Each path is a new rotation, seen through one point. The rows after it are directions, each followed by how far the rotation turns it, in deg/step (0 if it stays put).
Each turn is a multiple of 5 degrees from 10 to 175, or 0.
Rotation 1:
[-43 -17  -6  13   7 -15 -43   7  -7 -15 -15  33  11  12 -30  15 -18   4
 -13 -52   9  28 -45 -55   2 -10 -11  38  74  38 -10  -4  32   1   2 -36
   3  17]
[-31 -12 -17  -8  18   2 -47 -13 -18 -27  23  15  31  -7 -14  35 -13  40
  28 -44 -39  31 -39 -28   3  -7  -1   2  55  35 -42 -38  34  24  -5 -32
   3  14]
[-11 -13 -35  -7  20   0 -45  -5  -7 -22  -1  -6  26   9 -24  20 -16  30
 -12 -37 -25  22 -59 -59   8   4 -14  54  52  58  17   2  28  12 -13 -16
  -5   2]
[ -8 -11 -18 -15   4  12 -38  -9   0  -4 -13  33  45 -26 -29  19 -15  42
   5 -43 -14  35 -49 -35  35  -5  -3  34  68   0 -40 -25  28  10 -25 -23
   8  20]
[  6 -12 -21  -4  38   3 -59  12 -11 -19  11  26   4  -3 -22  -9 -13  30
  -6 -55 -22  37 -51 -26  -3 -27   5  28  55  59 -18  13  26  34 -20 -10
  19   8]
[-35   5 -23   0  -9  -9 -40  -2 -26 -14 -26  13  39 -11 -32  13 -15  32
  -5 -59   3  18 -54 -48   4 -19 -26  21  59  23 -39  11  28  10  17 -27
   7  24]
[-39 -24  -7   8  27  -4 -45  -1  -9 -24  14  35   7  13 -19  19 -22   4
   9 -52 -16  40 -33 -38  -7  -9   8  18  77  40 -13 -33  31  12 -20 -36
   8  14]
[-23   1 -32 -15  15  -2 -52  -7 -16 -22  11  -7  37 -11 -20  36  -2  49
  19 -34 -39  17 -51 -45  10   1 -20  25  38  54 -23  -8  34  22  13 -24
  -2   9]
[-11 -24 -19  -6   8  10 -31 -12   1 -17  -9  17  34   8 -24  13 -30  25
 -22 -44  -7  33 -62 -52  19   1  -1  53  69  23   3 -18  22   3 -39 -23
  -5   6]
[  8   0 -29 -13  27   5 -55   8  -5  -4  -1  34  25 -34 -30  14  -2  43
  23 -46 -35  37 -37 -22  20 -15  -1  19  62  28 -40  -7  31  26 -18 -12
  20  19]
[-21 -11 -11  -5  15  -2 -53   2 -19 -18  -7   9  16   8 -25 -11 -21  27
 -28 -58   5  25 -71 -43   0 -32  -5  37  49  51 -21  22  23  24   1 -15
   9   7]
[-30  -4 -24  13  -2 -10 -32   1 -17 -21 -12  36  29  -9 -26  27 -18  23
  16 -65 -11  30 -30 -37  -3  -5 -20   3  79  14 -34 -17  33   6  -6 -36
  11  31]
[-42 -17 -13 -12  41  -2 -64  -6 -14 -20  22   6  11  10 -24  17 -11  11
  15 -36 -30  30 -46 -44  -1 -16   9  30  52  62  -7 -18  31  22   3 -25
   3   0]
[-11  -8 -29  -3 -12  -1 -29  -9  -6 -25  -4   6  43  -6 -14  38 -15  57
 -10 -39 -20  22 -58 -51  20  13 -28  36  51  34 -23 -15  34   7  -8 -32
 -10  14]
[ -2 -18 -26 -15  38  17 -46 -11  -4 -10   1  23  29  -8 -33   3 -24  15
   9 -50 -27  40 -45 -35  14 -12  18  36  73  19  -1 -20  21  17 -45 -10
  13   8]
[ -2   2 -18  -8  12  -7 -59  16  -6  -5  -7  27  19 -27 -26   8   4  52
  -4 -40 -13  28 -56 -34  21 -19 -17  36  46  49 -44  17  32  24  12 -17
  14  17]
[-29 -16 -14   4   6   3 -34 -10 -27 -28  -7  19  28  15 -22  -3 -37  17
 -18 -76   5  32 -58 -36 -14 -27  -2  14  67  21 -24  -4  22  16 -22 -25
  10  17]
[-31   0 -26   5  24 -15 -56  11 -12 -14  -2  29  14 -12 -31  34   0  17
  35 -45 -29  26 -21 -44   1  -4 -16  16  72  45 -18 -10  37  13  12 -31
  13  22]
[-41 -22  -4 -15  12   4 -46 -20 -13 -26  18  -2  29  14 -13  19 -21  33
 -14 -34 -15  25 -72 -49  11 -11   2  38  42  46 -20 -25  28  17  -2 -31
 -11  -1]
[ 12  -7 -45   1   9   4 -29  -1  -3 -22  -7  22  36 -13 -22  33 -17  41
  11 -50 -34  32 -37 -41  11  15 -18  29  71  27  -4 -14  30  10 -38 -22
   5  18]
[-18 -10 -13 -28  37  11 -65  -6  -6   3  -4  15  26 -18 -38  -5 -10  21
   2 -37 -16  31 -58 -38  28 -30  15  48  55  32 -22  -2  22  21  -7  -7
  13   3]
[  2  -9 -16  11  -7  -9 -34  14 -11 -25  -6  35  16  -7 -11   9 -16  52
 -21 -63  -2  33 -55 -29   1 -11 -24  18  56  40 -45   8  32  21 -10 -28
  10  23]
[-42  -5 -28  -5  30   1 -51 -11 -31 -18  -7   9  29   3 -38   6 -24   0
  20 -67 -19  26 -37 -41 -13 -26   2   9  72  24  -9  -5  21  17  -5 -19
  15  16]
[-36 -13  -4   6   8 -17 -51  10   0 -16   7  27  11  -2 -18  35  -1  31
   3 -29 -14  27 -46 -51  15   1 -17  37  55  58 -28 -19  40   7  18 -41
  -3  12]
[-17 -16 -30 -15  14  15 -33 -27 -20 -34  16  -4  46   8 -12  21 -33  40
   1 -52 -32  29 -58 -36   1  -3   1  18  54  27 -15 -29  23  21 -33 -23
  -3   6]
[  6  -4 -36  -6  25  -2 -52  10   6  -1 -17  24  23 -21 -38  19  -1  28
   9 -35 -25  30 -39 -52  27   2 -12  54  69  40   3   5  31   8 -14 -12
   9  12]
[-17 -16   0 -18  11  11 -50  -8 -11 -12   3  26  31 -12 -20  -4 -20  44
 -15 -49  -2  35 -69 -24  20 -31   9  27  49  22 -56 -12  24  24 -13 -19
  11  10]
[ -1  -2 -38  16  16 -11 -41  15 -22 -26 -10  27  11   1 -24   9 -17  26
   1 -73 -16  29 -36 -35 -19 -11 -22  13  68  49 -11  19  30  20 -13 -20
  18  23]
[-62  -8  -7 -11  16  -5 -56 -13 -18  -8  -7  11  32  -4 -36  17 -13   6
  14 -42  -8  22 -45 -51  13 -22  -1  28  63  25 -30 -17  28   8  21 -30
   4  13]
Speeds:
[  4  -2   9  -3   3   0  -6   3   1  -5  18  -2  -8   1  11  -2   5  15
  -4   6  -5   2  -9  10  -2  -5   3  -4 -16  17 -15   0   3  12   6  -1
  -1  -5] => 130
[  3  -3   0  -9  -6 -11   1  -8 -13  -4  -8 -15 -14 -14   1   7  -4  -7
   2   7   9  11   1   5  -4  -3 -10  10   8  11  -8  -9  -4   3  -9   4
   5   2] => 0
[ 15  -3  -6 -10   3   9   2  -6  10   3   3  -6   9  -5   1   6   1  10
  -1  13 -11   1  -5  -3  15  12   3  14  -3  -2  10  -8  -1  -1 -15   5
  -6  -6] => 65
[-10   3   6  -5  -5  -4  -6   1   2   8  -9  -8   2  -2  -6  -1   6  -1
  -9  11  11  -7 -10 -12  11  -3  -5  17  -7   6   1  10   0  -5  20   0
  -5  -3] => 140
Rotation 2:
[  4  23 -33  -5 -14  31  -9 -18 -56   3  18 -11 -39   9 -15  48   5 -48
   8  21  31  34  -5 -71 -15 -12  31   3  23 -40  16 -25  17  -7 -16   1
  11  19]
[ 18  -2 -11 -20   8  32 -31 -20 -74  -3  38   4 -38  43  14  12   3 -20
  42  -7  13  55 -16 -50 -40 -12  28  -3  10 -13  -2 -26  13  -2 -17   3
   7  -9]
[ -9  20 -32  -7 -15  -3 -39 -10 -53 -19  25  -2 -47  44  15  26  -6  13
  27 -21  49  51  10 -46 -27  15  23 -32  17  14 -11 -38   4  26   4 -13
   6  13]
[-17  20 -48  -5 -15 -14  -3 -25 -52  13  18 -14 -70  31 -18  29  -2 -21
  13 -16  21  27  31 -26 -23  -1  33  -4  -1 -17 -13 -40  30  29 -15 -24
  -5  43]
[-15  21 -41  -7  31  17 -20 -26 -46   6  33 -27 -47  31  -5  15   4 -28
 -18  -3  11   5   3 -61 -55 -25  27  30   3 -11  -5 -45  21  16  -8 -23
   6   7]
[  8  23 -34  -6   9  38 -24 -36 -35 -20  36 -27 -45  39 -10  36 -10 -14
   3  33  38  43 -18 -62 -19 -14  16  -1   3  11  23 -38  -9  -7   1 -11
  -6  16]
[  7  22 -17  -2   0  33 -40 -24 -63 -10  28  -5 -37  16   1  20 -15 -27
  34  10  18  52  -8 -34   8  -7  17 -32   6 -29 -12 -60  15   4 -30 -12
  -3  30]
[ -7  19 -18  -2 -13  18 -35   7 -65   8  13   5 -35   8   8  33  12 -25
  11 -20  36  40  18 -67 -32   0  32 -16  25 -33 -10 -36  25  24  -1   8
  28   9]
[  7  -1 -32 -16 -10  -5   4 -23 -68   6  23  -7 -64  53  -2  28  16 -11
  24  -7  30  49   9 -53 -43 -10  34   9   1  -2   3   1  16  17  -3  -4
  -1   1]
[-17  20 -52 -13   9  -6 -32 -32 -51 -19  43 -20 -45  57  17   4 -14  -3
  21  -8  17  23  -1 -32 -40  -4  19  -2   7  14 -16 -45  13  19 -19 -37
 -16   7]
[-24  30 -51  -1  -2  25 -31 -18 -17  -6  29 -25 -57  22 -23  40 -12 -20
  -1   5  30  17  17 -41 -27   8  22 -14   6  -2   2 -68  14   9   2 -19
   9  44]
[ 13  15 -11  -2  29  37 -14 -34 -56  16  18 -19 -57  10 -26  30   8 -34
  -1   6  22  37  -6 -56 -12 -26  24  12 -15 -33  -3 -47  20   9 -12 -14
  10  28]
[ 12  32 -18  -8   8  20 -33 -23 -76 -19  24  -9 -14  27  20  26  -4 -18
   6   8  37  43 -21 -78 -20 -25  24   1  27 -16   9 -25  -2   7 -14  -6
   7  -3]
[  1  11 -33 -15 -37  17 -26 -10 -60 -14  34   5 -44  46   7  28 -14 -21
  41  10  21  58  14 -35 -26   3  29 -34  22  -5   9 -29  10   3 -14  13
  -6  22]
[-14   4 -29  -3   5   9 -34  -4 -58  11  27  -2 -64  32   5   9  13  -9
  26 -26  18  41  27 -35 -36   6  20 -19  -5  -9 -38 -49  36  34  -6 -13
   6  11]
[-17  24 -53   1   3 -10  -6 -23 -42   3  16 -29 -60  33  -8  38  18  -6
  -8 -10  51  16   7 -70 -33   1  23  16   8  -1  -8 -23  16  26   5 -33
   6  11]
[  0  19 -50 -18  11  12  -8 -50 -47 -10  39 -26 -48  42 -16  26 -17 -31
  17  12  11  19 -18 -37 -29 -19  30  19   5 -10  14 -39   7 -11 -29 -29
  -9  27]
[ -3  26 -16  -8  23  51 -57 -19 -41 -16  38 -10 -31  23   0  20 -23 -18
   7   2  17  35  -9 -47 -32 -12  21 -18  10  -4   4 -77   3   2  -5  -4
  15  24]
[ 14  23  -5   4 -10  25 -22 -13 -62   2   7  -5 -52  15 -12  41   3 -14
   7   8  47  65  13 -59   3  -8  24 -27   1 -20   2 -37  10  22   7   7
   9  33]
[  3  17 -28  -6 -10  -4 -13 -16 -93   4  19  -3 -36  30  17  13  11 -29
  20  -4  17  41  10 -56 -19 -23  28   1  17 -35 -20 -14  29  27 -29 -10
  -8   0]
[-20   9 -56 -16 -16   9 -28  -6 -43 -13  42 -10 -44  53  15  22   5 -16
  21   0  24  23  11 -57 -64   7  28  -2  27   9   2 -24  16   7  -2  -3
   0 -10]
[ -7   2 -42  -8   8  19 -21 -31 -26  -2  37 -20 -81  45 -21  26   1  -5
  31  -4  28  40   2 -26 -25  12  16 -10 -18  13 -13 -50  15   7  -2 -28
  -5  27]
[-12  39 -32   4  28   7 -31 -34 -51  -1  17 -23 -42   9  -9  26  -6 -14
  -4 -18  36  16 -11 -51  -9  -8  21   4   4 -24 -16 -64  16  22 -17 -44
  15  33]
[  4  30 -27 -14  -5  24 -10 -27 -55  -3  19 -12 -32  19 -16  46 -13 -37
  -6  11  26  29  -2 -66 -31 -26  42  11  22 -26  33 -32   2   0  -7   4
  17  31]
[ 19   6  -4 -16   8  38 -32 -22 -74  -8  38  -1 -40  46   9   6 -10 -21
  23  15   6  61   1 -43 -32 -30  25 -14   0  -4   3 -36   7  10 -11  13
  -6   6]
[-11  24 -32   7 -15  11 -45  -1 -58 -16  24  -7 -43  32  20  19   4   0
  15   3  43  52  19 -55 -12   8  10 -39  17   2 -24 -41  15  33   1  -7
  -6   6]
[-16  12 -56  -1 -25  -4   0 -13 -51  13  18 -15 -68  25 -13  35  19 -33
  25  -4  28  28  21 -44 -21  11  26  -2   9 -28 -18 -24  37  15 -19 -19
  -2  21]
[ -9   7 -43 -17  29  15 -18 -30 -47   4  38 -20 -49  37  -1  17  11 -22
  16 -22  16  11 -16 -56 -60  -8  27  30   3  -9  -7 -37  19   2 -15 -29
  15  -4]
[  3  26 -30 -12  11  20 -29 -38 -33 -24  32 -20 -45  43 -10  38 -20   3
  10   2  44  38 -20 -49 -27  -3  25  -5   5  18  22 -49 -16  -4   4 -21
   8  27]
Speeds:
[ -4   5  -7   2 -15   0   3   7  13  -5  -4  -1   0  -1  -5  16   0   4
  -8   6  16   0   5 -11  -2   9   3  -4   9   8  15   6  -8  -3  15   7
   5   3] => 140
[ -5   6   6  -2   9 -10  -7  -1   1  -9 -15  -5   7  12   3  -1  -2 -22
  11   4   2   0   7  -5  -7   5  -4  -6 -17  -6   1   7   0  -7  12  -6
   4   5] => 0
[  4  11   7   3   9  13  -3  -5   1  -3   0  -6   6  -6  -6  -2 -11  -6
 -20  17  -5  -1   0  -3   7 -18  -1   1  -4  -2  10 -11  -7   1   2   5
  -4  11] => 60
[  1 -13   9  -4   9  18  -3   9   8  10   5   4  -9   0  -7  -1   7  -4
  -1  -4  -8   1   7  -2 -20   0   2   3  -8   3   2  -4   4  -2  12  14
  11  -5] => 110
